The rows below fall into families. The same turns and mirrors carry the whole set onto itself and the rows of a family onto each other. For each named row, which other rows are in its family? Write them in the order they are listed.
These 30 rows form 10 families of 3 rows each.
kis: 1.949	-1.699	0.151	0.735	0.703	0.557	-1.580	0.040	1.244	-0.334	1.860	-0.577	2.260	-0.827	-0.634	0.159	0.680	-3.666	1.030	0.663	2.711	0.898	1.654	0.409	-3.082	0.453	-0.314	-3.133	0.474	0.218	1.258	-1.687	-3.285	-2.701	2.511	2.345	1.616	0.790
pufi: -0.866	-0.800	-0.510	-1.555	-4.475	-4.208	-2.988	2.522	0.988	-0.600	-1.151	2.827	2.299	-3.442	0.083	0.657	1.492	3.503	0.143	1.904	2.142	-1.034	2.025	1.735	0.986	-1.269	-0.527	0.628	-0.084	-2.982	-1.268	1.114	-0.543	0.148	2.511	-0.325	3.003	1.581
buf: 2.143	-2.572	-0.447	-0.250	0.769	1.901	-1.146	-0.354	-0.226	2.169	3.375	-0.240	1.799	-2.149	2.595	0.239	1.252	-1.806	0.498	0.889	3.301	0.768	2.036	-0.624	-1.445	-0.880	-1.348	-4.085	-0.439	-0.711	3.047	-1.892	-4.706	-2.079	1.285	1.835	2.205	0.268
fip: 1.952	-1.227	-2.062	1.371	0.856	1.068	0.073	1.645	1.855	2.356	2.247	-2.850	0.984	-1.101	1.041	0.128	2.284	-0.887	1.619	0.275	0.730	1.028	2.313	0.020	-1.447	-1.485	-0.368	-3.080	-0.465	-1.359	2.427	-2.804	-3.973	-3.250	-0.093	3.336	1.701	-1.446
Dagu: -2.789	1.140	-2.393	-3.439	-1.799	1.833	-1.249	1.280	1.193	-0.351	-2.313	-2.698	-0.260	0.532	-0.771	0.853	-0.477	-1.318	-2.708	-0.032	2.399	-1.954	-0.629	0.237	2.919	-0.157	0.059	1.397	-1.377	-1.555	-1.661	-0.806	0.755	1.586	0.466	1.469	-0.292	-1.928
rin: -2.359	0.384	-2.459	-1.984	-0.916	3.076	-0.495	1.794	0.152	1.532	-1.918	-3.312	-0.396	-0.280	0.432	0.722	1.874	-2.012	-1.253	1.083	2.429	0.512	-1.424	0.706	2.961	0.390	-0.953	1.539	-4.210	-2.217	-0.963	-0.258	2.542	1.576	-0.942	-1.173	-1.155	-0.510
dab: -0.657	1.275	-1.487	-1.776	-1.341	3.654	1.512	1.396	0.220	1.655	-1.999	-0.580	-2.813	0.131	1.771	-0.546	0.854	-1.081	-1.567	0.656	3.675	1.710	-2.638	0.453	3.574	-0.644	-0.780	1.140	-3.058	-1.568	-0.316	0.433	0.173	1.254	-0.164	0.346	-1.671	-2.236
puzuz: -1.932	-0.453	-0.503	0.211	-3.286	-3.862	-0.781	1.477	1.207	-0.115	-0.606	2.775	0.612	-4.978	3.085	1.207	2.866	4.771	-0.631	2.302	0.965	-0.348	1.223	1.491	1.926	-1.262	-0.631	0.690	-1.903	-2.191	-0.643	1.356	-0.886	-1.092	1.438	-2.497	1.402	3.144
bovu: 0.434	-0.996	-0.153	1.963	0.429	1.392	-0.045	2.554	1.450	1.945	3.391	-1.329	0.307	-1.897	2.709	-0.748	1.143	-1.170	-0.679	1.088	1.530	0.845	3.472	0.577	-1.414	-0.570	-0.304	-3.306	-1.257	0.927	2.778	-2.806	-4.850	-2.941	0.866	0.706	3.080	1.321
Ven: 1.797	-1.229	0.031	0.631	0.454	0.979	-1.327	1.242	2.157	1.487	3.800	-2.100	-0.210	-0.764	2.160	-1.023	0.872	-2.630	-0.888	0.929	0.266	1.453	2.756	-1.032	-1.749	-1.431	0.532	-4.235	-0.514	1.689	2.474	-1.315	-2.471	-2.601	0.352	0.467	1.524	0.267
Tusi: -1.724	0.874	-3.647	-1.436	-0.935	2.047	0.804	0.187	0.841	-0.010	-3.381	-2.135	-0.573	-0.454	0.142	1.426	2.422	-0.420	-1.010	0.925	1.924	0.412	-2.248	1.541	3.114	-1.362	0.053	0.553	-3.290	-3.392	-1.404	-1.325	1.033	-1.038	-0.882	1.798	-1.814	-2.582
Gito: 0.923	-0.505	-0.970	0.965	-0.703	2.532	-0.062	1.455	1.902	1.671	1.904	-0.556	0.181	-2.753	1.447	-0.666	1.987	-2.287	-0.919	0.476	2.360	0.484	2.966	-0.888	-1.936	-1.498	-0.371	-4.578	0.568	1.392	2.741	-2.086	-3.415	-2.613	1.838	1.879	4.189	1.027
rir: -3.478	1.815	-3.455	-2.489	-0.990	2.705	-0.167	0.119	0.953	-1.084	-2.243	-0.909	-0.430	-0.008	1.098	1.682	1.172	-0.548	-3.212	0.780	1.384	-0.938	-1.163	-1.721	3.697	0.809	1.006	-0.900	-2.969	-1.376	-1.787	0.309	2.132	-0.273	-0.441	-0.006	0.142	-1.874
Dusot: 1.304	-1.652	-0.637	1.274	0.541	2.174	-1.599	3.495	0.353	3.727	3.132	-2.586	1.715	-1.077	0.950	-0.793	1.663	-2.291	1.264	1.210	2.253	1.609	2.841	0.658	-1.632	0.190	-1.288	-2.493	-2.220	-0.562	2.749	-2.039	-2.545	-1.149	0.379	0.272	2.878	0.763
Nefu: -1.568	0.145	-1.033	-0.219	-4.347	-2.977	-1.324	0.293	1.038	0.442	-1.863	3.571	0.818	-5.944	1.718	1.188	2.878	3.999	-0.397	1.782	1.973	-1.005	0.814	-0.113	1.315	-2.128	-0.557	-0.973	-0.001	-1.701	-0.326	2.188	-0.223	-0.854	2.763	-1.122	2.913	2.439
Virap: 0.592	-1.681	-1.699	0.069	-3.238	-4.645	-0.668	1.509	2.202	-0.325	-1.065	1.618	1.198	-4.382	1.696	1.425	4.749	4.225	1.886	1.894	0.275	0.853	0.961	1.280	0.695	-1.979	-0.716	-0.263	-0.715	-4.323	-0.240	0.914	-0.239	-1.947	0.505	-0.073	1.235	1.061
felom: -1.194	-0.113	-1.476	-0.217	-2.950	-3.501	-1.988	1.067	0.880	-0.414	-0.005	3.964	2.377	-3.941	1.880	1.413	2.740	4.586	0.261	2.465	0.950	-0.339	1.955	-0.913	1.248	-0.216	0.258	-1.899	-1.203	-2.453	-0.569	2.203	-0.202	-1.719	1.580	-1.405	3.690	1.430
Vifi: 2.791	-1.059	0.128	0.834	-0.084	1.788	0.591	2.778	1.372	3.525	3.306	-0.469	-1.488	-0.976	2.639	-1.644	1.220	-0.950	0.922	0.575	2.445	2.541	1.783	-0.938	-0.858	-0.668	-1.413	-2.434	-0.191	-0.070	3.155	-0.533	-4.314	-0.884	0.782	1.265	2.168	-0.610
Lizav: -3.438	1.502	-2.363	-1.257	-0.493	3.393	1.005	0.581	0.906	-0.057	-2.055	-2.541	-1.788	-0.360	1.926	0.653	0.666	-1.324	-3.512	0.679	1.968	-0.340	-1.197	0.897	3.428	-0.230	0.106	0.778	-3.856	-0.461	-0.969	-1.416	0.194	-0.209	-0.664	-0.356	-1.553	-0.499
tosem: -0.526	-1.563	-0.583	-0.070	-3.126	-3.455	-2.428	2.681	0.306	2.312	0.079	1.296	1.909	-4.410	1.634	0.993	3.425	3.574	2.032	2.474	1.403	0.605	1.387	0.943	1.136	-0.346	-1.709	0.835	-2.223	-3.422	-0.055	2.071	0.606	0.578	1.041	-2.737	1.922	2.864
Patun: -0.260	-1.503	0.154	-0.559	-2.346	-4.556	-2.579	-1.158	1.038	-1.290	-0.856	2.672	2.579	-3.674	-0.051	1.923	1.515	2.551	1.516	1.499	1.643	-0.537	-0.072	0.661	-0.035	0.162	-0.572	0.356	0.561	-2.391	-1.395	2.250	-0.647	-0.803	3.143	-0.260	0.323	2.375
zoti: 0.462	-0.216	-1.839	0.615	0.664	2.647	-0.699	2.101	1.324	0.515	2.672	-0.582	1.390	-0.402	1.565	-0.221	1.274	-2.234	-0.999	1.056	1.661	0.786	3.329	-1.721	-1.455	0.501	0.564	-5.210	-1.008	0.413	2.038	-1.732	-2.467	-3.157	0.568	1.513	4.377	-0.457
topa: 0.177	-0.967	0.344	-0.045	-3.811	-4.237	-2.395	0.439	0.808	-0.505	-0.267	3.797	1.037	-4.319	2.308	0.083	2.400	2.983	-0.354	3.257	1.008	1.518	0.896	1.328	0.891	-2.640	0.404	-1.415	-2.023	-1.577	-0.835	2.182	0.324	-1.781	1.512	-2.458	1.598	2.219
gul: 0.067	-2.482	-0.572	-2.367	-2.855	-3.369	-1.368	-0.950	0.660	-0.240	-0.022	2.699	1.222	-5.067	3.487	2.185	3.526	3.518	0.571	1.687	1.827	-0.322	0.109	-0.545	1.337	-1.154	-1.834	-0.169	-0.227	-3.573	0.069	2.248	-0.333	0.183	1.304	-1.704	0.243	2.277
lok: 1.070	-1.008	0.215	-0.593	-4.025	-3.021	0.010	2.401	1.212	1.073	-0.477	3.702	-1.236	-3.666	3.253	-0.590	3.266	3.640	0.969	2.084	2.220	1.922	0.042	0.691	1.875	-1.363	-1.841	0.611	-0.833	-2.799	0.194	3.025	-0.255	0.494	1.265	-1.860	1.202	1.441
Vam: -1.398	-0.495	-2.277	-3.787	-0.585	3.924	0.506	-1.323	-0.068	-1.055	-2.015	-1.205	-0.551	-0.633	2.095	1.178	1.989	-3.157	-2.745	0.768	3.856	0.154	-2.279	-0.090	2.659	-0.775	-0.955	-0.449	-2.891	-2.077	-0.603	-0.851	0.848	0.430	-0.336	0.310	-1.861	-0.746
noni: -1.738	0.189	-1.704	-2.537	-0.283	1.445	-0.472	-1.570	1.421	-2.171	-2.348	-2.115	0.071	0.148	-0.687	1.747	0.639	-3.090	-1.586	0.167	2.215	-0.531	-2.327	0.111	1.154	1.036	0.105	0.837	-0.964	-1.032	-1.958	-0.107	1.359	0.187	1.014	1.115	-2.409	-0.438
teg: 1.263	-1.410	-0.612	-0.533	-0.855	0.713	-1.669	3.568	2.255	0.601	2.545	-1.953	1.309	-0.338	0.030	-0.906	0.451	-2.522	-0.426	0.378	1.987	-0.186	4.135	0.246	-2.097	-0.567	-0.575	-2.742	0.962	0.094	1.778	-2.516	-3.161	-1.096	1.318	2.333	3.916	0.115
maz: -2.451	1.610	-1.819	-1.693	-0.735	2.169	-1.008	-1.419	0.140	0.765	-1.673	-1.487	-1.107	-0.258	1.078	0.589	-0.712	-0.812	-2.943	1.295	1.528	-0.087	-2.393	-0.160	3.837	-1.414	1.288	0.066	-3.794	-0.187	-1.475	0.544	1.132	-0.135	-0.174	-0.287	-2.211	-1.894
zirem: -3.175	2.111	-3.035	-2.270	-1.604	3.768	0.531	-0.541	1.329	0.354	-2.986	-1.915	-1.845	-1.553	0.712	1.092	1.190	-1.673	-3.552	-0.082	2.450	-1.244	-1.731	-1.122	3.199	-0.929	0.312	-0.291	-1.652	-0.028	-0.990	-0.353	1.136	0.384	0.664	0.667	-0.358	-0.872

Same family as Nefu: Gito, zirem
Same family as rin: Dusot, tosem
Same family as felom: rir, zoti
Same family as topa: Ven, maz
Same family as puzuz: bovu, Lizav
Same family as Patun: kis, noni

The rows below fall into families. The same turns and mirrors carry the whole set onto itself and the rows of a family onto each other. For each named row, which other rows are in its family? Write them in the order they are listed.
These 20 rows form 5 families of 4 rows each.
mepa: -1.040	-2.309	-1.045	0.842	1.248	0.532	-1.902	-3.328	-2.779	-3.469	-0.873	0.430	-1.194	-3.467	0.427	-2.280	1.152	0.974	-0.623	-1.373	0.803
bebus: 1.987	-0.185	0.884	-0.810	0.179	-0.567	-1.250	2.707	1.460	0.652	0.153	-1.330	-0.043	0.771	1.462	-5.062	1.513	2.234	-1.644	0.416	2.417
gote: -0.924	-2.317	1.181	1.638	1.488	-0.651	-1.514	-0.867	-2.381	-2.084	2.457	-1.484	-3.002	-4.040	-2.875	1.337	-0.772	-1.876	-0.439	-1.254	-2.041
kapo: 1.274	-0.691	1.824	0.361	-1.784	-1.228	-1.001	1.981	4.710	-1.075	2.553	-1.465	-0.926	0.990	-1.167	-1.897	1.873	-0.726	-0.156	1.504	-2.892
zav: 2.248	0.141	0.191	-1.382	-0.035	2.343	-0.437	0.871	0.063	1.436	0.124	-1.981	2.210	0.810	0.509	-3.657	1.806	1.692	-1.244	0.665	2.263
Bineb: 0.065	-1.868	-0.311	-0.885	0.718	-3.234	-2.279	3.413	3.611	-1.350	2.801	-2.678	0.745	0.501	-0.608	-1.444	1.399	-0.831	-0.909	0.999	-1.587
Bakuf: -1.028	-1.822	0.092	2.305	2.626	1.735	-0.413	-3.100	-3.927	-2.492	-0.904	-0.122	-1.768	-2.626	-0.461	0.354	1.887	0.618	-2.058	-1.201	-0.418
vege: -0.077	-1.226	0.038	0.498	1.164	0.030	-0.816	-3.128	-3.709	-3.968	-0.333	0.179	-2.127	-2.159	0.646	-0.281	3.190	0.892	-3.748	-0.510	-0.563
boso: -0.374	-2.156	-1.521	-0.507	0.477	1.388	-1.335	-1.746	-4.009	-2.961	-1.546	-0.068	-0.765	-2.066	0.220	-0.472	2.442	0.928	-1.382	-2.965	-0.331
novo: 0.550	-1.797	2.312	0.275	-1.173	-0.268	-0.168	-0.179	-2.216	-1.392	1.860	-2.031	-1.472	-3.464	-3.827	1.381	-1.559	-2.838	-1.054	-2.211	-1.273
zotak: 1.618	-0.772	0.916	-1.176	-0.951	-1.822	-1.114	3.580	3.944	-1.348	2.567	-2.248	0.329	-0.346	-0.420	-3.191	0.737	-1.939	-0.706	1.730	-1.583
tig: 0.390	-0.907	3.029	1.919	-0.314	-0.249	-1.217	-2.589	-0.281	-3.071	1.832	-2.017	-2.494	-3.799	-3.027	1.318	-0.803	-1.845	-0.507	-1.716	-2.249
vigog: 0.548	-3.558	1.733	1.761	2.030	-1.003	-1.519	-0.238	-0.699	-1.458	2.007	-3.121	-2.144	-5.182	-2.186	0.649	-1.520	-1.888	-0.340	-1.740	-0.010
fug: 3.146	0.584	0.023	-1.186	0.343	0.964	-0.527	1.249	2.383	-1.036	-0.210	-1.827	0.564	0.838	2.131	-4.431	2.454	1.890	-1.773	0.997	0.249
Mag: 1.679	0.580	-0.572	0.094	0.666	0.767	-1.616	0.660	1.006	-0.449	1.171	-1.226	1.031	0.311	1.872	-5.186	0.928	2.417	0.129	1.343	1.974
sare: 1.543	-0.383	2.519	-0.621	-1.336	-2.714	-1.121	3.638	3.684	-0.722	2.227	-1.603	-0.668	1.088	-0.857	-1.972	2.450	0.131	-1.287	0.424	-1.573
gozut: -1.032	-1.537	-0.646	0.058	2.311	-0.149	-2.105	-3.522	-2.975	-2.285	-0.570	0.648	-1.630	-3.470	0.286	0.647	1.591	-0.074	-1.909	-2.168	1.240
gazod: 3.851	0.583	0.997	0.225	0.565	1.651	0.088	0.779	0.706	0.792	1.052	-1.215	-1.191	0.522	2.247	-3.648	2.388	1.591	-2.281	1.905	1.337
Ref: 0.657	-1.825	1.924	1.044	1.161	-0.711	-1.031	-2.492	-0.646	-0.964	1.429	-1.018	-3.020	-4.049	-2.714	2.812	-0.449	-2.236	-1.441	-1.962	-0.678
vodo: 1.237	-1.547	1.035	-2.527	-1.856	-1.132	-1.886	2.942	2.683	-0.097	2.972	-1.370	-0.033	0.151	-2.011	-1.072	2.801	-1.023	-0.042	0.512	-3.469

Same family as gazod: Bineb, vege, vigog
Same family as zotak: gote, Bakuf, fug
Same family as sare: bebus, gozut, Ref
Same family as Mag: mepa, kapo, tig

